Each row is where one point has got to under a steady rotation. How many ticks took it there?
The counts run from 0 to 161.
[ 89 105 114  96 142 144 101 110 114 132 123 136 114 103 163 118 155 125
 115 169 109 119  94 145 117  96 111 143 136 116 160  81 145 122 147 132
 156 108 113 126  96 134  94 109 109  89 129 122 111  84 115 132 117 155
 159  91  82 202 125 183  92  92  96 118 135  88 133 102]	48
[163  89 132 118 132 121 150 134 130 118 110  67 116 110 119 184 141 168
 191 109 157 120 161  94  91 149 157 189 144 105 114 129 150 133 107 103
 120 106 151 165 102 126 138 131 110 150 112 105 130 124 106  80 112 125
  81 105 110 135 101 102 133 184 132 120 112 114 116 117]	108
[148 138 125 200 107 139 147 118  93 108 131 140 157 133 143 122  83 159
 140 159 140 138 189 118 186 131 105 142 134 100 137 143  89 109 142  96
 130 112 139 138  92 102 116  93 105 138 110 146 160 133  93 136 116 145
 145 139  97 170 120 186 129 135 219 149 139 130 112 107]	44
[110 144 135 130 134 109 135 133 130 101  96 141 129 153 123 141 156 129
  93 118 129 149 115  82 147 118 119 154 100 105  82 166 130  75 153 136
 155 141 140  80  93 177 146  70  95 134 110 135 181 139 129 141 185 110
 163 154 102  90 120 105 131 132 143  87 151 165 148 140]	134
[120 114 131 134 173 149 125 122 169 152 121 141 107 137 146 111 100 113
  66 127 110 146 119 172 151  96 135 106 180 124 135 131 132 184 178 153
 156 130 121 121 173 123  95  99 133  85 155 135 114 155 141 151 150 104
 109 121 115  63 128 150 114  86  94 111 150 155 113 165]	138
[150 190 125 158 112  96 118 103 134 128 156 143 143 160  81  98 123 118
 117 116 157 135 142 107 165 178 136 135 131 188  86 154 103  57 120 134
 109 163 137 115 115 146 128 164 160 152 118 142 148 142 113 126 125 137
 120 143 160 113 109 103 176 157 181 151 127 131 171  97]	122
[132 125 125 162 152 118 114 132 128 139 149  94 148 143  88 128  72 135
 145  96 164 132 167 125 156 174 160 132 169 180 104 130  91 143  96 103
 122 149 151 128 152 152 117 162 179 141 128 140 126 162 118  99 131 103
 105 157 130 115 124  89 175 157 185 169 148 169 117 135]	19
[114 100 143  75 149 132 148 144 169 105 119 117 107  99 156 155 208 159
 116 156 103 125  52 144  96  86 125 134 134  96 134 135 126 149 129 142
 136 103 136 134 132 126 131 134  76 118 138 107 141 109 126 160 148 136
 112 109 122 122 175 117  83 110  59  98  91 114 126 122]	71
[ 97  81  90 138 150 117 134 172 116 111  77  90 142 164 133 153 129 108
 159  86 111 163 137  81 104 135 172 130 130 119 152 105 135 143 101 109
 193 104 138 118 126 195 144 114 100 126 151 135 134 132 131 101 167  99
 163 177 105 131  99 111 152 144 136 102 133 158 117 131]	30
[111 115  99 116 152 115  87 122 153 161 148 111 115 150 108  97  91  85
 126  89 132 124 125 151 103 169 169 106 180 189 140 101 119 163 108 132
 142 160 121 140 151 160 105 181 197 111 151 122  90 141 135 108 115 106
 125 130 156 129  94  90 167 129 107 143 125 137 139 124]	17
[101  81 132  86  94 125 114 128  85 126 112 131 131 161  98 108 129 120
 143 135 137 116 110  90  87 129 124 127 104 119 134 150 106 135 123 112
 126 162 150  86  94 178 149 117 154 142 102 119 136 169 153 105 156  64
 195 136 134 167 129 105 126 163 143  90 119 155 166 117]	53
[124 127 124 141 103 140  79 131  74 108 119 158 134 141 116 109  87  97
 114 155 121 141 140  84 142 114 116 112 105  80 153 150  76 152 156 112
 149 157 130 111 112 194 178 102 160 114  96 152 134 163 144 125 131  85
 181 166 115 172 156 119 129 138 165 106 136 147 139 119]	156
[168  78 115 126 145 129 127 129 125 120 117  62  96 112 128 189 137 155
 188 123 150 135 159  93 107 142 157 184 158  95 119 131 127 145  96  91
 143 107 142 157 109 151 123 126 121 136 100 119 136 127 113  78 117 109
 119 108  94 140 103  98 141 182 130 114 119 113 105 109]	7
[128  81 108  90 124 129 136 183 150 123 104 113 113 148 134 128 166 119
 169 110  87 141  79 124  52 126 157  97 122 125 172 129 134 173 104 155
 158 120 122 131 152 150 141 150 114 107 152 116 107 131 136 137 143  98
 144 134 165 143 125 104 114 112  69 102  71 129 137 123]	73
[145  97 113 119 159 145 115 125 127 136 115  80 110 102 146 156 127 131
 171 116 123 130 156 134  90 135 158 160 163 120 157  80 165 160 123 122
 157  96 107 177 121 121 109 143 123 112 145 121 102  91 116  97  81 155
  86  93 109 164  83 141 139 144  94 128 121  74 109 110]	5
[177 197 159 129 111 127 143  85 134 121 132 160 133 106 119 117 115 139
  69 149 158 101 155 145 168 140 101 143 116 125  89 159 133 102 179 149
  84 132 114 145 120  64 133 114 131 155 116 111 153 137 130 140 106 164
  66 103 133  71 125 143 130 134 133 155 154 115 134 133]	102
[126 160 144 144 102 135  95 119  91 114 124 190 133 125 125 110  64  99
  77 160 121 130 130 120 163 108  97  97 106 115 149 158  74 163 169 127
 122 153 123 109 136 140 179 102 176 119 111 150 145 156 151 151 137 110
 152 162 143 128 192 122 128 121 162 130 165 153 127 132]	56
[152 120 132 155 138 118 116 122 146 151 162  97 119 158 103 123  90 126
 156 100 158 146 157 126 147 165 149 134 170 162 100 166  83 146  83 112
 123 167 145 118 152 138 123 164 189 129 117 140 129 169 137 102 129  86
 110 137 146 107 120  78 172 168 161 151 127 159 128 134]	120
[129 173 123 104 141 130 134 104 144 131 114 144 122 102 135 110 127 133
  94 131 126  95 145 156 111 135 128 150 138 152 138  90 176 126 175 156
 112 122 102 178 120  76 113 140 121 125 150 105  94  92 122 136  90 184
  61  82 137 114  91 160 119 116  91 143 132  73 146 113]	104
[125 101 147 113 135 169  92 137 130 166 107 103  91 106 166 149 125 121
 125 134 111 119  94 131 113  89 122 104 129 109 143 110 157 189 124 137
 139 113  97 105 167 115 122 107 163 102 147 119 120 125 168 125 135  99
 132 104 115  83 147  95 108 106  57 108 149 145 115 171]	94
[ 83 122 129  63 139 121 136 113 145 135 129 163 131 114  97  85 114 129
  77 139 130  84  97 190  85 141 118 107 154 186 156  87 129 166 151 151
  95 143 131 122 149  95 115 168 171 125 145  94  99 121 124 145 115 142
  96 104 161 141 140 147 111 105 105 153 123 123 138 117]	60
[148 129 147 159 131 157 135 121 162 166 165 119 119  99 155 128 120 155
 124 151 130 113 128 189 170 134 110 102 159 166 129 117 110 142 108 135
  97 111 118 133 170  39  77 159 142 126 158 133 117 113 119 163  88 164
  96 103 152 118 157 153 102  93 109 170 128 119 115 147]	82
[148 145 136 154 130 118 163  92 123 100 147 157 142 126 123 113 118 160
 112 171 154 122 160 140 182 137 104 167 131 108 107 151 114  75 171 121
 111 122 145 141  82  94  94  91  87 145 111 130 167 125  89 144 116 156
 122 113 106 147 111 189 111 134 187 140 141 118 133 102]	146
[110 122 125 104 114  99 185 146 114  85 109 132 173 132  91 147 139 166
 155 121 157  91 135 103 108 171 123 151  96 139 121 138 121 106 108 103
  92 113 161 144  92 113 160 143  95 185 113 104 163 127  96 117 145 140
 109 151 142 162 150 129 138 173 196 152 122 135 135  93]	65
[ 77  79  96 107 161 108 140 164 132 127  87  83 140 166 129 142 159 125
 156  82 108 144 120  98  85 145 183 138 140 144 143  86 156 132 105 123
 192 114 141 115 114 189 117 126  97 123 159 109 127 107 126  96 168 112
 163 145 105 142 104 111 147 127 103 102 113 138 126 131]	29
[113 159 156 118 113 139 103 106 122 109 139 187 130 103 120 100  88 121
  57 167 143 115 108 149 167  91  91 100 125 119 135 161  79 158 172 120
 103 148 132 108 138 114 149 116 172 119 105 140 145 158 142 162 136 121
 118 140 134 113 197 132 102 112 151 127 167 149 136 136]	57
[159  94 127 121 160 133 138 128 142 124 116  73 117 102 132 182 118 162
 180 114 143 115 163 129  94 142 152 164 165 114 131  94 153 162  99  99
 128  85 128 179 130 107 125 140 121 135 128 108 126 117 109  78  95 146
  56 103 110 133 101 115 143 162 120 133 130 111 102 126]	107
[113 166 111 134 133 122 132 124 154 128 120 187 120 167 128  75 133 104
  52 144 101 155 112 133 142 110 113 113 126 115 127 153 124 115 187 178
 159 157 116 119 125 148 117  90 108 100 141 147 129 149 138 188 163 121
 147 140 134 102 114 159 116  73 110  98 124 138 162 144]	35
[ 81  94 104  95 171 119 125 137 144 140 113  73 132 132 134 141 179 133
 154  83 127 122 105 133 100 153 165 151 152 183 118  54 176  97  96 115
 158 108 126 116 116 155  81 142 102 120 155 104 126  70 122 102 144 141
 132 115  90 138  88 117 141 125 102 130 130 121 134 120]	129
[139 142 136 117  86 116 135 148  83 160  94 138 144 180  89  95  87 110
 132  84 126 114 164  95  93 153 136 111 102 136 138 145 155 141 131 154
 106 154 119 119 129 129 164 135 176 157 132 121 109 167 168 107 131 100
 134 134 176  95  85 102 156 157 126 118 129 154 150 144]	98
[ 95  73 116  98 146 161  99 118 114 143 118  98 107  94 165 130 132 131
 141 157 107 121  96 148 114  90 128 136 156 107 175  73 133 172 141 104
 166 107 119 131 117 128  98 112 131  78 132 122 112  96 125 115 122 126
 164 101  72 187 133 156  86  96 102 111 130 101 105 114]	49
[158 107 116 112 127 110 137 141 126 106 102  92 117 139 116 172 160 157
 190 112 150 124 160  79  86 166 141 184 112  95 107 140 151 102 110 122
 126 117 134 162  88 148 151 129 107 168 108  96 146 125 121  80 130 128
 111 122 120 143  83  93 146 193 129 111  98 107 137 100]	109
[142 100 150 136 134 157 149 120 160 173 172  88 117 108 147 133 152 167
 160 136 140  92 110 180 139 142 108 117 158 174 101 118 133 119  79 123
  86 107 126 118 156  46  68 164 142 154 143 105 119 109 123 150  92 153
 102  78 139 125 131 145 106 114 105 158 107 120 121 133]	83
